One turn or mirror swaps these rows in pairs. Which row does each one swap with?
J_675: [ -9   3 -53   3   3   4   9 -17 -20  22   2  -5  16   4   5  -4  -7  21
   2   5  15   4  12  -5  -3  13  -8]
J_854: [  3  16  13  -5  14  -8  21 -26  -6  20  19 -15  13 -25   9 -35   2 -16
 -17   3  -7 -17  13   0   1  12  -9]
J_865: [ -2  -5  15 -11 -30 -11   2  -1  -8 -57 -13   2  -1  -1   7 -14  -4  -1
   0   5   5   7   4  20  -2  -1   5]
J_684: [  5  -9  16  11  16   2  13   8 -31 -16  19  -3   9 -23 -10  11  -9  16
  -5  -9 -26  10  22  12 -20   0  31]
J_273: [  0  14 -43  12   6 -22 -33  -5  -8 -22  -2   3   3 -26  10  -1  -2  45
  -9   8   7 -13  10  14  -4  -5 -21]
J_446: [ -6   5 -16 -21  24 -17  30   7 -14  15   7 -18   3 -11  -1  40  -5  26
 -16   0  -5 -13 -15 -13 -12  13  -9]
J_475: [-22  19  -9   7   7 -40  21  -4 -11   2  21  -3 -18  20  -2  -6   8 -12
   2  22  -7 -21  18 -12 -13  -1  -7]
J_385: [ -9  19   0  20 -41  -9   3 -10 -12 -50  11  -5   7  -5   1   3  -6  13
  -9  11   3  14  10   1   6  23  -6]
J_759: [ -5  -7  -7   5 -11 -10 -39  -4 -10 -40   3  -1   5   6  10 -24  -1  46
 -11   4   2   0  -1  -7  -5  -6 -16]
J_714: [ -8  13 -16   6   7  -7  15  -1 -13 -24  11   4   1 -13   5  55  -5  31
 -10   4  -2 -26  15  -7  -3 -20 -13]
J_234: [ 19 -14   1   5 -14 -10  -3   6 -21 -13  11  29  -2 -15   6 -14   5  11
  10  15 -34   0  -5  21 -22  24 -11]
J_379: [ -9  10   8   1  34 -17   0 -15  -4 -15  23 -11 -14  12 -23  21 -16  24
  -9 -13 -15  -6  30   6  -8 -17   4]
J_886: [  0   3 -21   2  21 -30   7  -7 -15 -40  21  -1  -1  -4   7  10  -3 -22
  -6   2  -6  33  10 -11  -1  -9  -2]
J_940: [ -6 -11  30 -18  32 -14  -8   1  -6  -7  16  -5  -4 -11   6   6  -5  56
 -12   9   7 -23  -1   8  13  19 -11]
J_668: [ -7  -5   0 -12   5   3 -18  -8  -5  -8  -1 -14   4  12  -7  45 -15  -1
  -4  18  -1 -34  30 -16   9  28 -17]
J_546: [-13   7  18 -18  22  14   1  -2  -8  12 -20 -27   4 -21 -10  33 -14  -8
 -13   4   3  27  18  -2   3  -1  -6]
J_50: [-13  12   1   3  19 -19   0 -20  -5 -24  22 -22 -12  28  -2   9  -8   3
   3  28 -15 -27  32  -6   6   5   1]
J_862: [ -4   6 -21  10 -10 -49 -28 -22 -18 -26 -10  -9  16 -34  11  20   6  -3
 -16   0  12  -7   4   6 -14   0  -8]
J_261: [ -6  10  27  -5  19 -16   0  -5  -7   2  12   0   8 -10  -3   9  -6 -39
  -8   9 -17  10  17  41  -6  -8  -6]
J_983: [ 13   5  10   3  -1   1 -35  -9  -7  -5 -24  -4  16 -21   9   8   1   0
 -10  11  42  16  -3   6  23   0  -5]
J_438: [ 20  -4 -16 -12  -1 -13  -5 -12 -14 -13 -28 -10  12  -5  14 -22   6  -2
  -9  19  -7  -4   0 -31 -30  18  11]
J_549: [  9 -20   8 -12 -11 -16  -7  13 -23 -39   2  -3  -2 -25  28   6   4  -8
 -20   7   6  31  -9  -9   4  21 -13]
J_319: [  9   2  14  11 -21   9 -16  -1 -11   2  -1  21   2  -7  33   8 -11  18
  -4  14  21  15  -7  11  21  14 -34]
J_507: [ -8   6  52  15  13 -13 -16 -16 -15  -6   4 -16   5  -2  14  -1  -1 -15
  -3   9  -1 -33  10  -3  -6 -21  -6]
J_402: [  5  -1 -16  14   0 -24 -32   2 -22 -16  -7  12  21  -8  14  -8  20 -10
 -16  13 -23 -18  -1 -11 -29  21 -18]
J_119: [-11  14  -8  10 -18 -17  22  10 -21  34  11 -12  15 -10  22  27  -5  -6
  -7   8  -1   1   3  25 -14  -1   1]
J_370: [-18  13  10  16   1 -25  42   9 -14   1  30  12  -9  -4  -9  -1   3  -6
   3   6  -3 -12  16   2 -20  10 -32]
J_807: [-24  -6 -24 -19 -18   5   0   5 -16  38 -10  -3  12 -16   5   0 -10   4
  -5  17 -18 -11  -2  25  -6   5 -13]
J_55: [ -7  11 -14 -25  25  13 -24  -3  12  -6  -8 -10   9  -2   2   7 -14  16
 -12  13  10  17   7 -20  21   0 -41]
J_787: [-10  -3  40  -9 -10 -15  -2   6 -12 -10  10  10  -8  13  -4  57 -11  -1
   0  11  -7 -14   9  -7  -1  14  -8]
J_762: [ -4  13 -13 -25  16 -44  16 -18   0 -12  13  -3 -10   1   5 -19   0  -8
 -11  11 -10 -11   9  -7 -23  27 -33]
J_390: [-26 -16 -18   4  18 -29  -2  -7 -30 -27  27  -5  12   2 -19  11   2 -13
  -6  19 -21  -6  25 -11  11   4  -7]
J_169: [ -2   1 -17 -17   2 -15  34   7  -1   2   3   4   5 -12   9  45  -3 -24
  -9  11  -7 -24  21   3  -6  15 -10]
J_158: [-17  -8   5  22  -5   0   5  18 -45   9  21  13  20 -23  17   7   0  28
   2  -3  -5  -1   1   1 -19  -5  14]
J_435: [-10   9 -32 -17   0   9  21  13 -12  23  17 -24  15   0   6  13  -5  -8
 -10   5  -3   3   5 -17   7  -7 -21]
J_706: [ -2  10  30  -8 -17 -13 -10  -3 -12 -29  18   9  -5  -5   8  22  -2  32
 -11  12 -12 -40  -9 -24   7  17 -20]
J_932: [  6  -5 -10   7   4  -6 -18  -5  -7  29  -1   8  12 -14 -12 -42   7  14
   1  11  26  -4  12   7   6  16 -14]
J_911: [  8  -1  33  -9   8 -27 -23  17 -15 -29  27  11  12  -4 -13 -10   8  11
 -24   7 -23   1  17   6  -6  -8  18]
J_827: [ 23   4 -20 -21   8 -42  -7  -2  -2   1  -6   2 -20 -15  10 -15  -8 -17
   3  14   7  20   0 -21 -17  12 -17]
J_4: [  7   2   7  -2 -19 -14 -46  -8 -13  -4 -21   4  30 -33   4   6  11   2
 -24  -5   8   0   5  13  -3 -11   9]
J_8: [-12  -6 -13 -22  33  -2  11  15  -4  -9   6   0  24 -30 -29 -15  -6  33
 -12   9  -5   7   7  14 -18  13  -6]
J_485: [-11 -10 -16   5   3  -7  14  10 -26  13   8  24  -4 -21   6  -5 -26  17
  23  24   7   3 -11   3 -18  27 -25]
J_877: [ -7   6  24  -6  10  -8  11  21 -13 -34  12   2   1  -6  -2  44  -4 -35
 -10  11  -2  -1   8  14  -5   1 -21]
J_267: [  4   8 -44  -1   6  -9 -19  10  -4  22  -1  14  -1 -14   2 -19   7  28
 -13   7  16 -22  14  -1   0   3 -20]
J_751: [ -5  23  27   4   2  -1  11 -32  -2  38   2 -18   6  -8  -6   2   5  24
  -2   5 -15  -4  -3  13   9   1  -9]
J_16: [ -3   7  -2   8   9 -13 -31 -19 -24  -1 -10   0  18 -28 -24  13  -7  11
   3   5 -13 -13  10  11 -13 -17  35]
J_352: [ -4  -7 -29 -10   4 -19  -6  13 -12 -19  -5 -11   3 -12   3 -49  -6   2
 -10   4  13 -10   3   8   1 -19   3]
J_828: [ 26   4  14 -19 -10 -18 -17   7   4  22 -11   4  -7  -6  26 -11  -8  -7
  -8  25   1 -11  10   7 -14  35 -18]
J_377: [ -6   6  15 -26   7   5   8  -3   7  -8  -9  -7  -6  -8 -20  27 -19  28
  -8 -13  19  -1  12  34  21  -3   1]
J_984: [  1  -2 -18 -14 -17 -28 -13 -17   2  10 -32  -4  16 -19  22  -3   5  -7
  -2  29  26  -7  -6  -7   3  16  -6]
J_646: [  7  -8   0 -17  13 -29 -41 -24  -1 -28 -13  -9   8  -2   1 -14   7   5
  -3  36   2 -24   7  -8   1  -6  13]
J_480: [ -7   5  46 -11   0  -9 -17  -2  -5 -11  -8 -16   1 -18   8 -15  -6  51
  -7  13   2   3 -14 -15  -1  16 -18]
J_303: [  1   9  55 -19  24 -18 -17  -5  -3  16  -1   3  -6 -17   8 -20   0  17
  -7   9  -8 -19  12 -13 -17  16  -8]
J_298: [-41  19   9 -13  14   5   7 -15  -4   2  29  -5  15 -26   6  30  -6  10
 -16   1   6  24   3  -1  11   3 -27]
J_455: [ -5  17   3 -18  17 -10 -22  -8  11 -11   0 -13   3 -18 -41  14 -19  16
 -12   8   0   4  23  31  10  27  -4]
J_635: [ -5  16 -15   5  12 -19 -25 -26  -5  -8 -18   8  -1 -28  -4   2  -6  31
 -14   6  11  -2  23 -30  14   4 -40]
J_246: [-18  12  58 -16  13 -18 -24  13  -2   5  11 -21   8 -19  -2   6   4  19
  -5  15  11   3  -1  19  -3   2   4]
J_637: [ 15   5   8 -10 -20 -37  18 -24  -9  16   3  13 -31 -10  25  -1  -8 -10
 -12   6 -13  -7   7   1  -3  24  -5]
J_952: [  1  10  18   8   2 -12  36 -23 -10 -24   7  -5   0  -2   3 -21  -4  28
  -6  12  13  14   9 -34  -3  21   2]
J_927: [ 15   4  30  17 -15  16  -9  22 -23 -22  11  16   5 -21  20  13   0  16
   0  -2   4  11  28   3 -18   5  14]
J_563: [-12  23  29  12  -6   0 -15   8 -11   1  -4  11   6  -4  -9  18 -13  56
  -6   8   7  12  10 -14   1 -17  -4]
J_519: [-12   4  14  25   6  -2   7 -12 -30 -34 -11   0  12 -17  12 -14  -3  19
   1   8 -12  -2  27   4 -34 -17  19]
J_502: [  8 -20   9  21  12  -1 -30  18 -28  -3   9  19   1 -26  14  22 -13  25
   4  -1  12 -25  -1  17  -5  -8 -13]
J_585: [  4 -11   3 -12   7   1 -29 -18 -10 -27  11  26   3 -20  12 -14  -7 -17
   1  18   2  33  21 -10  -8  25  -1]
J_304: [-10  10  -2  -7  18 -12  33  10  -2  -5   4  -4 -34   9  -3   4 -29  19
   2   1  16 -17  15 -14   7  -6 -18]
J_375: [  5  -3   9 -31   1   5 -31   2   0   4 -12  -7  15 -11   1   7   6   8
 -13  15  26  22   5  10  32  23  -8]
J_314: [-10  20  14  -1 -10 -14  21   7 -17 -34   2   5   0 -15   7  34   3 -26
  -7   2  -5  29  21   8 -15   2 -10]
J_33: [ -9  16  -1  17  27 -20  -5 -19 -13  36   5  -7   5   6  -4  43   2  15
 -11   6  -3 -18   2 -16   4  18 -10]

Swapped with J_375: J_314
Swapped with J_762: J_675
Swapped with J_246: J_927
Swapped with J_234: J_751
Swapped with J_379: J_759
Swapped with J_706: J_16
Swapped with J_787: J_4
Swapped with J_807: J_637
Swapped with J_455: J_385
Swapped with J_158: J_303
Swapped with J_635: J_390
Swapped with J_952: J_8

One turn or mirror swaps these rows in pairs. Which row does each one swap with?
J_127: [  6  -4  23  -7  18  -4  17   3  11   7  13  -8  27  24 -11  13 -33]
J_756: [ -4   0   6  -6  17  -6 -10  23   7  24 -16 -24 -21  17  -2  19   3]
J_641: [-40 -11 -26   1   6 -33   5   2   1  -6  -5   8 -13   0  -3 -12 -26]
J_982: [  7   0  25 -10   7 -14   9  15  21  -2   6   1  23  27  -4  11 -37]
J_677: [ 15   7 -31  12  20  11   5  18   2  12  12   9 -10   8  -4 -16  14]
J_811: [ -5   8   4  -5   8 -11  -8  22  11  28 -20 -26 -26   8   6  10   0]
J_472: [ -3  10  -7 -18 -22 -18  -5  -7 -33 -17 -11   6  26  15 -16   9 -21]
J_105: [  6  13  21  24  -3   9 -13   0   4 -24   9  -3  29  -4  -6  -3 -10]
J_823: [-13  21   6 -31 -16 -27   8   1   2 -18  -1 -18   8 -14  -1 -25   2]
J_308: [ -8  11 -16  -6 -27 -20  -4  -6 -33  -5 -21   6  14  17 -16  19 -17]
J_454: [-14 -10 -23 -35   0   6  -3 -13 -16  18 -21  -2  17   2 -15 -19  10]
J_892: [  3  14  20  32  -2   4 -15   4   2 -21  17  -6  19  -1  -3  -6 -12]
J_414: [ -2   5 -14 -17 -23 -17  -6   0 -33 -17 -14   6  25  18 -14  13 -18]
J_417: [ -1  -5  10   4  22  -9  -9  16  20  29 -11 -24 -18  10   6  -3  10]
J_709: [-40   1 -38   7   3 -26  15  -2  -4   7  -3   7   3   7   9 -10 -24]
J_266: [-17 -15 -30 -27  10   8  -1 -16 -11  20 -20   1  10   5 -14 -23   4]
J_564: [ 10  13  14   5 -20  -5   6  -1 -24  27  15  -1  16 -16  18  -1   0]
J_349: [-33   8 -35   3  -5 -28  21  14  -3   8 -12  11  -7   1  13  -5 -18]
J_357: [-31   7 -31  10  -4 -28  28   1  -3  12 -11   2  -3  -1  10 -15 -23]
J_777: [ 10  21  16  22  -2   9 -17   8  -3 -24  12  -3  22   2  -2  -2  -7]
J_711: [  0  21  18  26   5   1 -16   6  -2 -25   7 -11  28  -5  -3 -11 -11]
J_562: [  7  13  24  -5   7  -4  17  -3   5   3  10 -10  33  32  -2  15 -29]
J_383: [-15 -11 -26 -28   3  -1  -8 -16 -16  22 -20  -3  20   2 -17 -19  10]
J_106: [-23   0   0  -1  15  -9 -20  12  25  18 -22 -15 -21   5  -6  16  -4]
J_667: [-12  23   4 -24 -14 -27  30   1  -7  -1  -1 -17  14 -19   8 -20  -1]
J_497: [-15  10   8 -23 -14 -27  12   0   7 -23  -4 -13  -2 -19  -7 -30  -9]
J_137: [-18  16  11 -25  -9 -28  12  -7  12 -15  -2  -9  15 -19 -11 -29  -6]
J_433: [ 15  -3  22   8   9 -14  16  13  14  -3  14  -5  19  24   5   9 -33]
J_820: [ 14   8 -37  12  23   5   2  17   3  11  12   5 -12  10   2 -19   9]
J_599: [ 16   4 -26  16  14   8   3  14   5  16  18   3 -15   7   3 -18  13]
J_239: [  0  20  18  31   2   4 -15   6  -2 -23   8  -2  25  -4  -9  -3  -8]
J_428: [-10 -14 -16 -36  -2  10  -1 -17 -11  14 -17   2  18  -1 -19 -22   3]
J_15: [-12  -4  -4 -13  22  -1 -16  13  11  21 -16 -18 -26  25  -1   6   4]
J_27: [ -2 -27  -5   2   0 -13 -26  -2  -4   6  18  22 -17  -3  -8 -11 -14]
J_509: [  5  -3  18  -5  13  -9  17   1  19   5  14  -2  22  18  -9   5 -44]
J_449: [-15 -10 -30 -28   3   6  -5 -14 -20  23 -24   0   9   3 -13 -18   7]
J_2: [ 12   7 -31  17  22  12  -5   8   4  16  12   7  -8  11  -3 -16  13]
J_638: [ 15   4 -35  15  14   8   2  12   5  17   7   8 -16   8  -2  -9  17]
J_481: [  1  16  -6 -13 -25 -19  -4  -4 -32 -18 -17   0  21  15 -14  15 -18]
J_598: [-10   6 -16 -11 -24 -19  -3  -7 -33 -14 -17   7  23  19 -16  16 -19]
J_149: [ -7   6   4  -5  17 -10  -6  18  19  40 -20 -17 -11  17   4   6   6]
J_150: [ 13  14  10 -19   3  -6  30   6  21   9  13  -2  26  14  -1  15 -27]

Swapped with J_149: J_982
Swapped with J_27: J_564
Swapped with J_433: J_417
Swapped with J_127: J_756
Swapped with J_667: J_641

